In the data rows, zero lies at 4.5, halfway between 4 and 5.
Some points, each followed by its number:
6,5,7,7,6,7,6,6,5,4,4,4,4,4,4,5,5,5,4,4,4,4,3,3,2,2,2,0,0,0,0,0 0
1,2,1,0,0,4,5,5,5,5,5,5,6,5,5,5,5,5,5,6,6,6,6,6,6,7,7,5,4,4,3,3 1
0,0,0,2,1,0,0,0,0,0,1,1,1,3,3,3,4,4,4,4,5,5,5,5,4,7,6,9,9,9,9,9 2
6,5,6,6,6,4,4,5,5,4,4,3,3,4,4,5,5,4,5,4,4,4,3,3,2,2,2,0,0,0,0,0 3
9,9,9,9,9,8,8,7,6,7,6,6,6,5,5,5,5,5,5,5,5,4,5,4,5,4,4,3,3,2,9,9 4
0,0,0,0,0,0,0,0,0,0,0,0,2,3,3,4,4,5,5,5,6,6,6,5,6,7,6,9,9,9,9,9 5
6,9,8,8,7,5,6,5,5,5,5,5,5,5,4,5,5,5,4,4,4,5,5,5,6,5,4,3,3,2,2,3 6
4,4,2,1,6,6,6,5,5,5,5,5,5,5,6,5,5,5,5,6,6,6,6,6,7,7,7,5,4,4,3,3 7
0,1,4,2,1,0,0,1,0,1,1,2,2,3,3,4,4,4,3,4,4,4,5,5,5,6,6,9,9,9,9,9 8
9,9,7,7,6,5,5,5,5,5,5,5,5,4,4,5,5,5,4,4,4,4,5,4,4,5,4,3,2,2,1,3 9
9,9,8,8,8,7,7,7,7,6,6,6,5,5,5,5,5,5,5,4,5,4,4,4,4,4,3,1,1,1,1,0 10
0,0,8,8,8,8,8,7,6,7,7,6,6,6,5,5,5,5,5,6,6,6,6,6,7,6,6,9,9,9,9,9 11
6,5,3,5,4,4,4,4,4,4,4,4,4,4,4,4,4,4,4,4,4,3,3,3,3,3,3,2,3,3,2,1 12
6,5,7,7,6,5,6,6,5,5,4,5,5,5,4,5,5,5,4,4,4,4,3,3,2,2,2,0,0,0,0,0 13
9,9,8,8,7,5,6,5,5,6,5,6,5,5,5,5,5,5,4,4,4,4,5,4,5,4,4,3,2,2,1,3 14
6,8,8,7,7,7,6,6,6,5,4,5,5,5,4,5,5,4,4,4,4,4,3,3,4,3,3,2,2,2,1,2 15
9,9,8,8,7,7,7,6,6,6,6,6,6,6,5,5,5,5,5,4,4,4,5,4,5,4,4,2,1,2,1,3 16
6,5,6,6,6,4,4,5,5,4,4,3,3,4,4,4,5,4,4,4,4,3,3,3,2,2,2,0,0,0,0,0 17
New points follow, each followed by the numbers of its three nearest points above by angle, nearest first.
4,4,2,1,6,6,6,6,6,5,5,5,5,5,5,5,5,5,5,5,5,6,6,6,6,7,7,5,4,4,3,3 7 1 11
9,9,8,8,7,7,7,6,6,6,6,6,5,5,5,5,5,5,4,4,4,3,3,3,4,3,3,1,1,1,1,0 10 15 16
0,0,0,7,7,7,7,7,7,6,6,6,5,5,6,5,5,5,5,6,6,6,6,6,7,6,6,9,9,9,9,9 11 2 5
4,4,2,1,3,4,4,4,4,5,4,4,4,5,4,4,4,5,4,4,4,4,3,4,4,3,3,3,3,3,2,1 12 17 3
4,4,2,1,6,6,6,6,5,6,5,5,5,5,6,5,5,5,5,6,6,6,7,6,7,7,7,5,4,4,3,3 7 1 11
9,9,8,8,8,7,7,6,7,6,5,6,5,5,5,4,5,5,4,4,4,4,4,4,4,4,3,1,1,1,1,0 10 16 15
4,4,2,1,6,6,6,6,5,5,5,5,5,5,5,5,5,5,5,5,4,5,5,5,5,5,6,4,4,3,2,1 7 1 0
9,9,7,7,7,7,6,6,6,6,5,6,5,5,5,4,4,4,4,4,4,4,3,3,3,3,3,1,1,1,1,0 10 15 16
9,9,9,9,9,9,8,7,8,7,7,6,6,6,6,5,5,5,5,5,6,6,6,5,5,5,6,4,3,8,9,9 4 16 11
6,8,8,7,7,7,6,6,5,5,5,6,5,5,5,5,5,5,4,4,4,4,3,3,3,3,3,1,1,2,1,1 15 10 13
6,9,8,8,7,7,6,6,5,5,5,5,5,4,4,5,5,4,4,4,4,3,3,3,4,3,3,2,2,2,1,2 15 10 16
9,9,8,8,7,7,6,6,7,6,6,6,5,5,5,4,5,4,4,4,4,4,4,4,4,3,3,1,1,1,1,0 10 16 15
1,1,1,0,0,4,5,5,5,5,5,5,5,5,6,5,5,6,7,7,7,7,7,8,8,8,7,6,5,4,4,4 1 7 5
6,5,3,5,4,4,4,4,4,4,4,4,4,4,4,4,4,4,4,4,4,4,4,4,4,4,4,4,4,3,2,1 12 17 3
